rotation steps, each row followed by its count of steps
The counts run from 0 to 1227.
97; 118; 77; 127; 98; 80; 97; 111; 122; 147; 72; 130; 85; 126; 100; 92; 108; 131; 93; 102; 78; 65; 92; 78; 104; 63; 80; 128; 95; 103; 124; 87; 105; 100; 91; 69; 85; 114; 93; 78; 149; 71; 93; 115; 96; 59; 152; 98; 80; 150; 116; 70; 135; 116; 114; 92; 69; 52; 113; 111; 65; 77; 95; 125; 131; 119; 89; 105; 121  865
77; 100; 90; 117; 87; 69; 103; 99; 121; 143; 73; 113; 74; 109; 85; 79; 123; 136; 78; 100; 74; 50; 89; 88; 105; 80; 65; 121; 115; 119; 113; 95; 122; 120; 109; 50; 84; 105; 105; 94; 124; 84; 89; 125; 85; 70; 131; 100; 87; 168; 124; 80; 136; 98; 104; 91; 70; 62; 106; 108; 70; 86; 95; 118; 113; 104; 88; 98; 136  173
86; 133; 93; 102; 98; 72; 91; 136; 121; 153; 79; 128; 83; 119; 82; 70; 113; 142; 84; 98; 95; 77; 102; 79; 104; 91; 77; 96; 115; 96; 135; 85; 107; 110; 108; 75; 96; 123; 92; 82; 138; 78; 105; 112; 86; 61; 163; 102; 86; 141; 106; 67; 133; 100; 104; 108; 59; 70; 104; 122; 79; 90; 91; 107; 131; 132; 81; 104; 131  877
111; 107; 82; 125; 93; 85; 121; 113; 106; 135; 62; 114; 71; 117; 93; 92; 120; 117; 88; 110; 52; 72; 105; 93; 122; 101; 57; 119; 95; 106; 116; 96; 113; 108; 120; 60; 103; 123; 115; 106; 138; 95; 105; 111; 93; 47; 162; 96; 57; 142; 136; 63; 125; 76; 114; 102; 78; 84; 122; 121; 76; 89; 104; 111; 127; 134; 88; 85; 114  609
96; 110; 105; 99; 107; 105; 118; 128; 115; 143; 82; 110; 83; 102; 62; 98; 141; 144; 79; 90; 72; 65; 100; 93; 112; 106; 63; 98; 122; 108; 146; 91; 111; 129; 113; 58; 83; 111; 93; 83; 126; 107; 100; 132; 88; 70; 147; 91; 88; 114; 114; 70; 113; 89; 129; 117; 85; 69; 99; 131; 78; 95; 74; 86; 135; 119; 91; 112; 137  37
88; 84; 123; 138; 89; 105; 99; 117; 125; 145; 65; 116; 62; 115; 74; 84; 125; 135; 82; 104; 105; 72; 89; 92; 80; 88; 55; 108; 91; 105; 118; 72; 113; 99; 103; 71; 73; 107; 94; 86; 129; 85; 91; 111; 110; 80; 129; 88; 85; 143; 146; 89; 124; 119; 135; 90; 77; 66; 103; 118; 71; 108; 56; 100; 130; 105; 92; 111; 121  1070
86; 103; 112; 125; 94; 105; 119; 117; 104; 151; 75; 121; 82; 121; 100; 95; 125; 114; 97; 110; 81; 83; 70; 90; 118; 83; 86; 123; 110; 98; 109; 91; 114; 122; 96; 47; 79; 105; 110; 93; 142; 77; 98; 104; 95; 58; 173; 103; 67; 138; 118; 83; 135; 91; 117; 97; 76; 78; 102; 103; 81; 83; 93; 105; 148; 109; 91; 91; 133  222
120; 94; 74; 107; 88; 94; 103; 107; 122; 133; 71; 120; 66; 112; 75; 95; 121; 147; 91; 87; 83; 54; 103; 89; 85; 83; 71; 133; 108; 93; 122; 84; 103; 94; 127; 75; 94; 114; 89; 86; 131; 67; 83; 134; 75; 72; 143; 92; 105; 161; 129; 85; 133; 113; 118; 89; 89; 61; 110; 139; 76; 97; 72; 121; 118; 112; 82; 97; 125  587
111; 90; 100; 139; 91; 115; 107; 112; 119; 146; 63; 119; 59; 117; 84; 129; 131; 118; 69; 94; 84; 69; 81; 96; 92; 98; 63; 128; 81; 108; 125; 109; 111; 100; 105; 69; 74; 110; 108; 107; 150; 97; 95; 128; 105; 78; 144; 109; 72; 115; 121; 67; 114; 90; 132; 115; 88; 73; 81; 111; 73; 111; 77; 91; 156; 120; 109; 88; 126  19
106; 107; 81; 102; 105; 130; 107; 120; 105; 137; 66; 124; 75; 85; 86; 97; 121; 146; 76; 84; 97; 81; 98; 85; 93; 92; 50; 108; 107; 89; 125; 76; 112; 96; 132; 64; 103; 116; 89; 89; 139; 91; 99; 115; 93; 70; 158; 93; 78; 129; 100; 69; 118; 100; 131; 120; 89; 68; 121; 138; 53; 98; 75; 108; 141; 128; 91; 117; 109  1091
125; 94; 96; 129; 93; 104; 104; 101; 133; 135; 74; 120; 85; 125; 83; 119; 133; 150; 95; 95; 61; 74; 95; 105; 93; 96; 47; 118; 95; 96; 142; 96; 100; 109; 104; 59; 108; 122; 111; 101; 124; 112; 103; 137; 91; 80; 156; 88; 79; 145; 133; 84; 125; 92; 128; 92; 95; 66; 116; 138; 68; 88; 92; 121; 120; 137; 75; 93; 125  50
95; 82; 116; 129; 88; 105; 120; 110; 102; 136; 72; 126; 78; 123; 84; 78; 114; 114; 79; 104; 78; 63; 78; 87; 111; 80; 84; 143; 81; 98; 117; 69; 114; 101; 109; 51; 57; 92; 110; 91; 147; 83; 97; 119; 96; 53; 158; 101; 79; 132; 146; 75; 110; 88; 118; 99; 79; 81; 99; 111; 72; 108; 72; 95; 131; 95; 86; 81; 119  1204
89; 110; 91; 101; 92; 98; 129; 118; 102; 156; 75; 102; 64; 98; 95; 99; 126; 126; 89; 103; 69; 61; 104; 83; 107; 84; 72; 111; 130; 107; 95; 103; 123; 130; 126; 60; 91; 119; 96; 110; 138; 86; 78; 116; 92; 58; 155; 104; 83; 139; 118; 74; 142; 98; 122; 98; 79; 63; 108; 115; 74; 74; 83; 103; 140; 112; 94; 113; 138  717
86; 113; 106; 108; 92; 105; 100; 114; 124; 152; 72; 110; 69; 104; 112; 92; 129; 147; 92; 104; 89; 69; 78; 79; 114; 75; 61; 114; 111; 106; 98; 102; 120; 122; 118; 58; 89; 113; 92; 90; 139; 74; 82; 115; 93; 70; 167; 91; 79; 154; 105; 97; 144; 105; 106; 90; 68; 72; 98; 109; 75; 80; 101; 110; 150; 112; 94; 115; 139  637
91; 98; 93; 118; 83; 115; 82; 115; 118; 134; 62; 122; 96; 124; 93; 78; 129; 115; 91; 112; 90; 55; 75; 93; 98; 92; 70; 141; 124; 101; 130; 70; 100; 92; 105; 72; 73; 116; 98; 90; 129; 85; 102; 107; 102; 67; 168; 103; 80; 154; 118; 87; 126; 99; 127; 94; 85; 81; 96; 121; 76; 97; 81; 96; 155; 113; 80; 114; 120  22
106; 97; 80; 122; 107; 109; 103; 99; 91; 125; 70; 129; 89; 106; 87; 101; 113; 136; 86; 92; 74; 60; 78; 77; 111; 80; 71; 133; 92; 103; 131; 74; 105; 111; 101; 60; 81; 125; 95; 85; 141; 93; 96; 127; 97; 62; 144; 101; 82; 144; 115; 74; 124; 107; 136; 102; 85; 56; 105; 122; 57; 78; 78; 112; 134; 121; 73; 105; 113  1210
107; 97; 103; 123; 80; 102; 84; 125; 94; 145; 72; 111; 81; 113; 76; 86; 139; 121; 94; 106; 94; 71; 84; 97; 85; 120; 56; 90; 120; 116; 131; 96; 114; 109; 94; 79; 94; 131; 119; 75; 124; 85; 114; 112; 86; 55; 145; 111; 83; 134; 115; 82; 148; 105; 127; 106; 78; 75; 105; 116; 79; 101; 64; 109; 163; 132; 89; 109; 128  702
103; 122; 82; 94; 100; 102; 109; 124; 107; 148; 71; 118; 43; 105; 112; 97; 112; 135; 66; 84; 87; 77; 111; 93; 99; 89; 62; 108; 98; 91; 95; 107; 117; 123; 134; 67; 95; 114; 89; 113; 133; 83; 72; 119; 88; 66; 147; 98; 77; 148; 104; 72; 130; 108; 111; 100; 82; 64; 112; 129; 72; 105; 81; 102; 156; 110; 106; 115; 128  627
103; 126; 96; 113; 74; 88; 95; 140; 114; 137; 79; 120; 75; 124; 102; 89; 123; 117; 99; 105; 80; 82; 98; 96; 93; 106; 59; 98; 117; 92; 126; 90; 110; 107; 97; 66; 102; 115; 117; 89; 128; 80; 110; 109; 87; 59; 172; 105; 76; 155; 118; 64; 144; 97; 120; 103; 82; 85; 121; 125; 81; 99; 98; 114; 139; 138; 86; 91; 133  63
115; 96; 104; 109; 88; 92; 97; 95; 78; 137; 78; 108; 78; 107; 67; 81; 128; 132; 78; 100; 74; 53; 77; 97; 110; 121; 63; 117; 101; 116; 125; 97; 102; 117; 106; 61; 73; 133; 107; 91; 129; 96; 99; 145; 79; 62; 144; 109; 76; 130; 134; 88; 120; 82; 126; 109; 75; 72; 87; 119; 82; 101; 88; 96; 155; 113; 77; 109; 131  156
105; 94; 119; 126; 97; 111; 121; 127; 125; 149; 87; 111; 73; 125; 78; 117; 131; 143; 105; 94; 75; 82; 98; 100; 89; 110; 49; 94; 110; 96; 130; 102; 123; 118; 100; 62; 98; 107; 107; 92; 127; 111; 106; 119; 101; 75; 146; 85; 76; 127; 140; 83; 129; 93; 148; 120; 89; 65; 122; 124; 69; 85; 86; 102; 125; 143; 89; 107; 120  941
88; 88; 120; 113; 87; 89; 117; 113; 115; 152; 73; 95; 70; 123; 79; 63; 125; 127; 71; 101; 86; 57; 83; 100; 100; 94; 66; 105; 100; 98; 117; 89; 123; 114; 123; 63; 62; 97; 102; 86; 127; 61; 90; 111; 96; 59; 140; 97; 73; 134; 152; 91; 116; 95; 120; 104; 73; 65; 108; 114; 85; 112; 94; 88; 140; 83; 110; 96; 135  511
98; 87; 126; 135; 98; 110; 89; 99; 117; 149; 61; 111; 75; 102; 80; 79; 134; 134; 87; 110; 114; 69; 75; 88; 103; 100; 55; 103; 92; 114; 118; 80; 101; 102; 115; 57; 85; 122; 111; 85; 130; 93; 89; 113; 103; 74; 151; 88; 70; 129; 139; 105; 120; 97; 116; 87; 82; 77; 88; 120; 87; 99; 68; 108; 158; 108; 90; 108; 134  980
118; 107; 85; 122; 107; 103; 94; 112; 111; 149; 74; 129; 75; 122; 67; 120; 127; 141; 100; 98; 84; 61; 96; 83; 97; 91; 79; 118; 94; 106; 137; 102; 94; 99; 85; 76; 93; 135; 94; 86; 150; 100; 99; 140; 93; 71; 145; 104; 91; 118; 117; 72; 129; 104; 129; 103; 82; 59; 97; 118; 71; 79; 66; 112; 142; 141; 85; 99; 128  237
91; 86; 102; 133; 80; 102; 111; 109; 143; 153; 65; 111; 71; 125; 92; 102; 127; 132; 97; 112; 77; 70; 89; 82; 94; 71; 75; 130; 106; 104; 118; 89; 104; 99; 116; 68; 88; 127; 98; 98; 132; 93; 87; 111; 111; 72; 156; 92; 85; 152; 144; 91; 141; 104; 121; 75; 88; 85; 93; 112; 86; 98; 81; 100; 113; 119; 76; 96; 129  726
121; 104; 73; 118; 91; 110; 91; 114; 98; 119; 62; 118; 75; 101; 97; 101; 129; 133; 62; 98; 75; 71; 103; 104; 98; 112; 38; 125; 107; 112; 126; 96; 101; 113; 124; 60; 97; 135; 101; 105; 116; 108; 84; 128; 92; 62; 147; 95; 63; 140; 112; 74; 130; 93; 130; 96; 96; 70; 115; 130; 64; 101; 76; 109; 156; 122; 83; 117; 107  278
120; 91; 86; 130; 88; 112; 115; 104; 117; 137; 73; 129; 57; 113; 96; 128; 124; 143; 87; 93; 88; 62; 93; 84; 85; 67; 63; 141; 89; 98; 113; 100; 117; 103; 99; 61; 92; 95; 94; 100; 155; 87; 88; 129; 99; 74; 137; 97; 85; 132; 121; 71; 125; 97; 130; 101; 96; 56; 113; 119; 59; 89; 71; 115; 135; 118; 116; 91; 120  1200
99; 118; 83; 120; 92; 72; 113; 134; 134; 153; 84; 118; 62; 136; 90; 99; 119; 136; 73; 93; 72; 69; 124; 80; 92; 77; 70; 111; 108; 100; 118; 104; 116; 108; 96; 74; 90; 97; 94; 102; 145; 83; 84; 118; 90; 67; 142; 93; 84; 140; 129; 64; 126; 96; 108; 101; 69; 59; 129; 109; 62; 93; 87; 100; 121; 113; 109; 91; 129  520
101; 104; 104; 118; 96; 115; 100; 113; 135; 136; 77; 123; 99; 113; 84; 87; 136; 141; 93; 99; 86; 76; 77; 102; 105; 102; 47; 105; 119; 89; 144; 72; 104; 120; 109; 59; 88; 120; 97; 83; 110; 86; 93; 110; 105; 79; 165; 85; 77; 162; 123; 94; 128; 107; 119; 100; 91; 59; 110; 143; 82; 93; 88; 116; 130; 111; 70; 115; 127  1022
125; 92; 94; 114; 90; 76; 119; 114; 112; 131; 71; 128; 64; 120; 83; 88; 119; 135; 61; 85; 69; 69; 119; 105; 104; 94; 53; 122; 81; 105; 126; 92; 124; 103; 104; 42; 100; 96; 115; 101; 131; 91; 94; 134; 72; 68; 146; 91; 79; 140; 131; 68; 111; 78; 101; 108; 87; 73; 125; 132; 63; 117; 88; 120; 115; 102; 96; 74; 109  55
108; 107; 95; 124; 85; 85; 96; 108; 143; 151; 58; 126; 50; 119; 106; 96; 119; 140; 88; 99; 105; 83; 93; 82; 85; 68; 58; 118; 85; 101; 103; 100; 106; 92; 119; 75; 97; 103; 104; 99; 142; 64; 83; 109; 88; 86; 158; 92; 84; 151; 124; 83; 136; 100; 92; 81; 86; 78; 96; 123; 86; 112; 88; 127; 135; 110; 112; 72; 134  3
104; 86; 120; 113; 93; 101; 117; 110; 98; 148; 60; 117; 36; 97; 84; 97; 124; 135; 77; 93; 92; 76; 83; 96; 106; 92; 64; 107; 70; 103; 105; 99; 127; 107; 130; 43; 100; 116; 111; 102; 141; 88; 94; 125; 92; 79; 148; 111; 71; 130; 127; 64; 121; 84; 118; 122; 90; 86; 87; 105; 82; 136; 80; 94; 131; 129; 99; 82; 131  205
104; 100; 106; 114; 90; 88; 126; 101; 111; 146; 62; 123; 43; 103; 92; 92; 114; 131; 64; 99; 92; 71; 93; 87; 112; 80; 68; 119; 67; 99; 93; 92; 111; 115; 139; 60; 82; 104; 102; 111; 147; 75; 73; 120; 87; 67; 160; 92; 78; 131; 140; 78; 115; 82; 101; 89; 77; 85; 95; 121; 94; 108; 77; 106; 136; 100; 110; 75; 125  976
102; 116; 99; 126; 86; 82; 82; 135; 129; 148; 71; 122; 61; 117; 90; 90; 131; 120; 73; 97; 97; 69; 100; 91; 86; 79; 67; 112; 115; 106; 121; 101; 116; 103; 102; 80; 91; 89; 103; 83; 152; 64; 96; 111; 84; 61; 155; 104; 82; 137; 102; 76; 129; 101; 99; 103; 80; 67; 102; 110; 71; 110; 79; 107; 150; 103; 120; 88; 128  15
106; 87; 122; 126; 79; 92; 115; 119; 106; 156; 67; 111; 59; 118; 68; 84; 139; 136; 82; 107; 89; 73; 105; 96; 91; 99; 56; 105; 96; 103; 113; 89; 104; 108; 125; 61; 87; 113; 110; 100; 134; 102; 78; 110; 95; 73; 148; 87; 78; 117; 153; 82; 120; 89; 127; 90; 90; 80; 110; 118; 90; 122; 49; 86; 144; 115; 103; 96; 134  86
112; 110; 71; 133; 83; 90; 76; 113; 108; 131; 64; 127; 79; 111; 99; 101; 121; 121; 83; 109; 89; 55; 84; 89; 88; 76; 65; 133; 106; 115; 115; 93; 112; 96; 106; 69; 95; 117; 103; 86; 141; 78; 96; 127; 86; 51; 155; 105; 85; 159; 108; 80; 144; 102; 104; 81; 84; 74; 101; 117; 69; 91; 88; 131; 145; 113; 88; 99; 125  359
107; 109; 103; 114; 74; 124; 95; 128; 116; 153; 72; 118; 63; 123; 107; 113; 124; 130; 120; 106; 88; 82; 94; 94; 81; 104; 67; 113; 107; 98; 113; 104; 103; 107; 109; 73; 104; 134; 101; 88; 133; 86; 100; 115; 99; 80; 165; 103; 79; 152; 117; 77; 157; 106; 134; 100; 95; 87; 100; 119; 89; 106; 78; 100; 153; 140; 74; 101; 134  834
104; 93; 106; 100; 84; 88; 108; 116; 95; 136; 69; 112; 46; 107; 93; 78; 115; 122; 48; 87; 79; 63; 101; 106; 106; 101; 60; 127; 93; 112; 114; 89; 117; 113; 131; 51; 84; 108; 93; 111; 128; 81; 83; 129; 82; 62; 144; 105; 73; 145; 124; 70; 120; 92; 110; 106; 88; 86; 100; 120; 79; 142; 69; 83; 153; 91; 87; 97; 124  283
103; 97; 93; 103; 86; 113; 112; 112; 95; 132; 61; 123; 52; 109; 94; 79; 104; 125; 72; 89; 92; 80; 87; 87; 102; 98; 68; 116; 85; 78; 106; 69; 104; 108; 143; 65; 80; 117; 104; 103; 133; 76; 81; 101; 107; 63; 157; 103; 72; 141; 138; 62; 118; 94; 127; 102; 89; 83; 113; 136; 88; 115; 73; 100; 145; 115; 85; 98; 116  964
96; 98; 113; 111; 87; 102; 116; 121; 122; 136; 78; 126; 61; 125; 109; 87; 107; 117; 66; 98; 94; 81; 87; 93; 96; 89; 69; 118; 89; 88; 118; 85; 120; 128; 94; 68; 55; 88; 97; 98; 140; 66; 85; 115; 96; 60; 159; 99; 78; 155; 113; 84; 131; 104; 110; 92; 78; 65; 95; 127; 83; 90; 80; 114; 153; 83; 111; 90; 125  776
102; 95; 81; 130; 101; 92; 99; 106; 123; 146; 58; 125; 54; 95; 73; 103; 125; 143; 87; 87; 100; 57; 87; 80; 67; 84; 71; 117; 97; 107; 127; 87; 115; 85; 115; 72; 90; 116; 94; 67; 142; 83; 102; 137; 96; 89; 123; 116; 99; 144; 118; 72; 135; 108; 119; 107; 76; 63; 82; 119; 70; 113; 67; 117; 125; 121; 96; 91; 125  455
96; 87; 96; 121; 93; 103; 141; 108; 121; 127; 50; 122; 54; 97; 81; 91; 126; 114; 69; 90; 73; 76; 92; 98; 108; 83; 60; 129; 90; 90; 118; 75; 122; 107; 142; 40; 91; 95; 106; 107; 132; 83; 88; 119; 99; 69; 155; 98; 74; 136; 133; 69; 116; 79; 104; 93; 89; 81; 108; 129; 77; 116; 80; 106; 113; 94; 98; 80; 123  470
